In the data rows, 50 means zero.
Here are some points, one per row:
52 47 54 50 54 65 60 51 60 68 28 43 41 61 21 57 38 58 31 77 57 63 35 65 65 66 42 36 32 62 47 74 70 53 36 60 61 45 55 70 41 57 63 75 46 82 40 60
36 63 21 35 78 47 43 51 54 63 30 49 45 68 54 67 31 36 63 26 25 66 51 52 32 35 50 50 56 49 34 63 40 51 32 41 24 39 46 37 54 41 36 40 28 58 35 42
54 60 18 76 45 73 62 62 74 46 50 71 59 54 51 47 57 57 36 39 28 43 51 47 72 45 52 57 51 30 37 60 65 67 81 28 27 58 42 51 67 51 60 54 47 53 55 75
34 45 35 44 37 30 43 39 37 60 63 41 53 49 78 71 44 49 19 44 53 30 54 52 61 47 63 46 32 51 28 33 75 35 36 58 41 48 92 39 28 57 59 33 61 54 51 53
58 51 51 34 56 41 51 72 47 37 60 41 50 48 52 33 66 38 47 57 24 54 48 34 57 38 64 59 50 54 54 38 89 22 42 62 41 79 15 24 44 47 40 53 29 51 43 53
51 40 70 42 36 45 38 46 73 73 46 37 41 54 59 26 50 32 38 22 54 56 53 59 31 55 33 24 52 40 35 41 47 46 64 83 39 48 25 43 66 26 62 42 58 47 78 48
57 33 41 50 75 53 60 40 41 58 60 91 52 52 71 48 72 57 41 56 53 57 18 53 60 46 46 64 60 84 66 60 40 64 52 67 34 49 46 59 72 55 67 38 45 65 51 87
72 30 22 48 37 43 75 32 24 58 60 42 44 50 28 59 54 51 57 64 57 66 46 19 50 54 34 54 56 42 41 42 68 65 47 48 36 75 57 35 67 20 43 42 75 52 64 25
64 24 32 44 66 44 32 40 43 50 28 60 17 44 68 52 55 41 44 34 62 49 52 14 49 32 65 56 38 28 45 73 42 46 68 45 57 37 48 71 35 57 47 86 48 33 43 50
47 56 43 46 35 58 34 61 65 45 38 65 31 53 70 75 83 62 82 86 75 53 48 68 37 53 42 26 54 56 36 51 64 47 58 35 61 51 43 41 37 55 22 34 47 55 69 60
36 41 60 73 59 49 55 27 42 47 39 26 47 48 52 64 49 74 78 67 55 33 60 67 67 36 51 74 71 40 41 40 49 54 49 58 60 50 55 40 45 42 70 52 22 54 83 40
41 47 66 55 51 69 17 51 25 58 59 58 59 49 35 71 64 39 39 51 50 51 34 77 23 64 75 61 47 36 40 47 62 50 37 29 69 41 47 34 74 50 84 51 64 36 31 36
40 46 24 55 30 51 59 40 76 43 49 82 64 60 34 28 56 53 53 25 73 67 52 71 35 35 66 58 22 58 62 36 54 53 50 54 63 35 70 27 45 53 46 57 26 60 54 38
63 57 63 63 72 53 84 37 60 52 67 20 56 41 66 45 54 57 46 45 69 63 78 60 27 54 63 62 42 57 46 76 55 35 60 29 66 59 45 50 47 62 61 30 79 65 38 64
52 60 40 43 48 20 52 53 69 58 51 63 56 73 50 68 30 36 40 71 67 45 65 74 71 25 43 59 36 38 64 43 47 53 46 48 64 81 35 58 82 47 48 62 56 35 41 60
44 49 32 70 29 48 62 66 63 36 51 55 14 76 49 45 21 48 41 34 52 66 28 42 49 50 67 71 74 89 58 40 53 43 46 47 59 23 36 51 53 52 47 47 57 45 58 49
41 37 72 39 72 66 48 74 65 47 44 51 42 42 55 58 41 71 57 55 46 54 83 50 43 40 69 50 52 75 65 32 70 87 68 68 48 61 61 61 53 61 66 42 66 48 57 27
81 99 39 40 61 48 42 61 53 43 44 18 46 33 58 58 58 52 58 66 54 56 24 49 50 67 64 69 37 36 69 37 42 67 54 60 57 44 65 51 62 64 52 50 63 68 83 45
48 42 41 57 52 75 34 55 63 62 80 55 65 80 55 66 43 71 46 51 39 53 35 44 46 33 47 51 39 34 86 51 47 49 64 68 75 33 63 58 43 14 34 41 47 55 41 65
49 39 51 72 67 46 48 69 37 53 39 54 30 58 42 2 47 18 75 68 41 42 63 63 59 49 36 35 45 37 73 35 44 37 48 38 57 32 93 36 60 51 56 33 58 43 58 60
39 46 56 37 58 24 49 40 79 23 45 53 54 45 46 54 45 31 43 41 53 34 21 32 29 40 23 58 60 55 44 58 62 55 65 29 45 35 58 70 57 28 45 58 38 49 40 46
29 42 31 44 58 38 58 41 54 56 50 30 14 44 36 48 81 52 32 34 9 45 45 67 33 52 36 56 36 38 53 33 27 59 49 35 56 61 43 83 29 56 36 44 40 40 32 39
34 39 48 70 30 59 47 62 39 46 32 50 74 27 37 69 51 40 32 50 55 46 58 38 52 49 28 75 65 35 52 47 46 18 42 81 39 50 48 52 61 80 27 24 64 54 44 44
35 48 58 33 61 70 62 39 69 56 45 75 62 39 77 48 28 62 63 49 47 65 44 57 67 71 53 50 65 35 49 29 46 26 38 27 77 63 58 60 56 45 48 45 55 63 60 41
49 67 47 20 28 69 51 27 40 56 46 38 39 31 41 57 57 35 60 34 47 41 52 35 66 25 39 38 59 53 68 29 52 62 53 44 45 21 37 29 41 57 66 45 57 60 23 61
45 43 52 54 73 44 21 48 91 50 55 66 57 64 37 24 52 56 47 40 54 40 48 34 67 72 42 55 64 43 51 61 58 74 26 54 49 52 39 23 31 62 38 54 74 38 47 57
31 39 32 36 51 16 49 72 40 60 49 39 61 20 25 56 59 66 77 53 50 42 55 50 39 52 64 54 53 52 43 59 38 32 52 55 67 61 63 56 43 40 69 68 60 62 62 77
30 66 56 62 38 61 60 38 58 69 61 49 59 49 55 58 65 25 54 66 43 71 46 42 54 52 68 42 77 66 51 68 33 51 63 67 61 75 78 56 63 63 37 85 41 29 46 43
74 57 49 33 52 60 46 64 59 54 67 40 63 79 56 49 53 50 62 46 78 32 47 50 68 70 38 70 49 63 25 41 33 43 83 66 56 71 66 43 43 65 63 43 45 52 23 29
54 76 51 69 32 45 49 51 35 63 47 57 60 67 64 42 44 45 70 37 47 37 65 41 40 54 45 50 58 46 56 80 82 71 39 57 80 67 48 86 41 64 63 58 49 69 52 47
83 40 57 65 40 51 43 67 50 71 51 50 62 19 53 39 35 37 42 70 54 44 32 67 50 15 65 47 71 46 34 50 37 58 30 38 38 48 47 53 22 28 38 53 58 61 32 41
66 53 41 26 45 70 33 40 32 47 58 34 63 37 40 56 30 40 70 59 51 48 60 80 38 56 35 67 52 69 63 72 59 47 53 45 23 62 48 81 38 51 44 69 48 33 87 57
36 53 54 38 48 38 54 42 40 34 51 54 64 86 48 23 50 49 37 76 50 70 43 53 38 30 47 43 81 20 44 40 46 51 67 50 36 32 38 47 32 76 58 55 55 57 56 52
39 51 39 50 45 51 58 66 27 50 56 26 53 39 69 24 56 76 35 35 50 35 46 61 59 37 34 36 44 59 53 69 37 48 44 41 47 22 43 46 74 51 34 93 63 55 44 24
63 55 51 55 65 52 40 38 50 40 30 28 62 61 42 37 80 57 58 33 51 61 36 37 60 18 59 42 39 57 32 32 52 42 25 51 45 41 50 88 68 49 38 39 44 34 37 63
69 51 37 64 62 46 42 48 39 57 65 50 58 37 30 63 26 66 20 44 45 40 36 36 36 41 35 4 66 60 50 35 47 37 54 36 75 67 50 27 54 76 52 39 27 39 64 45
62 46 79 43 44 39 74 67 47 46 72 54 58 40 56 77 43 41 68 53 25 74 60 58 59 58 27 53 32 46 23 50 48 63 41 53 70 15 59 38 41 64 56 54 43 20 61 65
45 51 68 33 18 33 40 57 47 77 38 44 53 43 49 21 46 72 40 53 49 63 43 26 65 60 59 52 39 45 64 74 48 47 55 26 31 46 42 49 51 51 60 18 28 34 52 41
25 73 52 70 58 57 59 46 25 51 37 47 43 30 55 45 36 57 60 41 69 52 19 39 34 44 33 61 26 53 59 30 43 58 56 53 32 78 33 32 23 38 53 53 60 22 36 61
42 52 62 37 61 59 84 66 54 40 63 67 39 63 36 68 56 40 53 44 68 24 27 63 61 41 75 13 51 28 57 79 56 34 36 60 33 53 56 62 47 47 52 48 60 33 57 35
77 46 50 62 31 37 44 52 66 24 28 66 60 70 67 73 66 66 51 50 28 56 61 58 47 70 42 35 59 67 64 57 32 40 37 52 42 71 60 43 44 37 81 58 65 50 36 42
58 51 96 65 58 26 44 48 32 61 55 63 46 50 45 69 49 59 53 22 46 66 71 67 57 79 53 48 56 48 66 39 68 45 69 42 38 45 58 54 51 57 20 71 54 77 40 52
57 74 51 52 58 59 56 48 46 51 50 70 48 42 38 32 53 63 29 73 61 39 98 30 35 80 42 48 54 56 38 37 51 33 48 55 42 10 45 60 49 23 51 50 35 31 34 48
45 40 32 53 44 43 34 22 32 10 65 48 54 15 50 31 36 50 69 63 35 49 41 65 60 49 62 34 32 53 37 66 50 47 64 70 56 40 37 51 55 55 41 35 52 51 36 34
52 60 81 37 50 64 45 43 29 23 32 40 38 43 42 52 53 43 17 32 45 43 71 69 66 55 52 67 57 60 50 70 39 56 52 49 79 70 73 29 48 32 31 35 47 50 49 59
50 19 51 42 41 48 65 50 36 41 38 19 59 50 66 46 42 32 45 47 64 40 66 42 39 96 68 38 51 42 64 34 41 82 39 48 39 43 34 44 54 46 37 47 20 46 37 70
49 45 77 47 44 57 63 31 63 61 46 70 55 74 42 47 50 46 70 68 23 18 62 25 43 54 63 59 26 67 45 45 27 46 50 38 40 32 22 45 55 51 31 44 62 58 82 45
45 52 68 66 47 57 32 60 50 28 82 50 32 44 51 53 47 43 55 49 69 59 68 20 55 57 46 43 35 36 39 43 23 51 35 49 19 80 30 57 55 47 67 52 35 75 57 42
These points spread out most along one direction. Take the direction at right angles to it along which they spread out most. Then take the direction at right angles to both along which they spread out most. Go by this last direction. How far along it is each point below, from 0 to 99? The average is 50, and the first point in the table lies past the average. One standard deviation of the points above along it is 16.
44 49 32 70 29 48 62 66 63 36 51 55 14 76 49 45 21 48 41 34 52 66 28 42 49 50 67 71 74 89 58 40 53 43 46 47 59 23 36 51 53 52 47 47 57 45 58 49 42
41 37 72 39 72 66 48 74 65 47 44 51 42 42 55 58 41 71 57 55 46 54 83 50 43 40 69 50 52 75 65 32 70 87 68 68 48 61 61 61 53 61 66 42 66 48 57 27 35
63 55 51 55 65 52 40 38 50 40 30 28 62 61 42 37 80 57 58 33 51 61 36 37 60 18 59 42 39 57 32 32 52 42 25 51 45 41 50 88 68 49 38 39 44 34 37 63 66
29 42 31 44 58 38 58 41 54 56 50 30 14 44 36 48 81 52 32 34 9 45 45 67 33 52 36 56 36 38 53 33 27 59 49 35 56 61 43 83 29 56 36 44 40 40 32 39 72
36 41 60 73 59 49 55 27 42 47 39 26 47 48 52 64 49 74 78 67 55 33 60 67 67 36 51 74 71 40 41 40 49 54 49 58 60 50 55 40 45 42 70 52 22 54 83 40 54
52 60 81 37 50 64 45 43 29 23 32 40 38 43 42 52 53 43 17 32 45 43 71 69 66 55 52 67 57 60 50 70 39 56 52 49 79 70 73 29 48 32 31 35 47 50 49 59 49
36 63 21 35 78 47 43 51 54 63 30 49 45 68 54 67 31 36 63 26 25 66 51 52 32 35 50 50 56 49 34 63 40 51 32 41 24 39 46 37 54 41 36 40 28 58 35 42 58
40 46 24 55 30 51 59 40 76 43 49 82 64 60 34 28 56 53 53 25 73 67 52 71 35 35 66 58 22 58 62 36 54 53 50 54 63 35 70 27 45 53 46 57 26 60 54 38 48
63 57 63 63 72 53 84 37 60 52 67 20 56 41 66 45 54 57 46 45 69 63 78 60 27 54 63 62 42 57 46 76 55 35 60 29 66 59 45 50 47 62 61 30 79 65 38 64 48
69 51 37 64 62 46 42 48 39 57 65 50 58 37 30 63 26 66 20 44 45 40 36 36 36 41 35 4 66 60 50 35 47 37 54 36 75 67 50 27 54 76 52 39 27 39 64 45 59
83 40 57 65 40 51 43 67 50 71 51 50 62 19 53 39 35 37 42 70 54 44 32 67 50 15 65 47 71 46 34 50 37 58 30 38 38 48 47 53 22 28 38 53 58 61 32 41 69
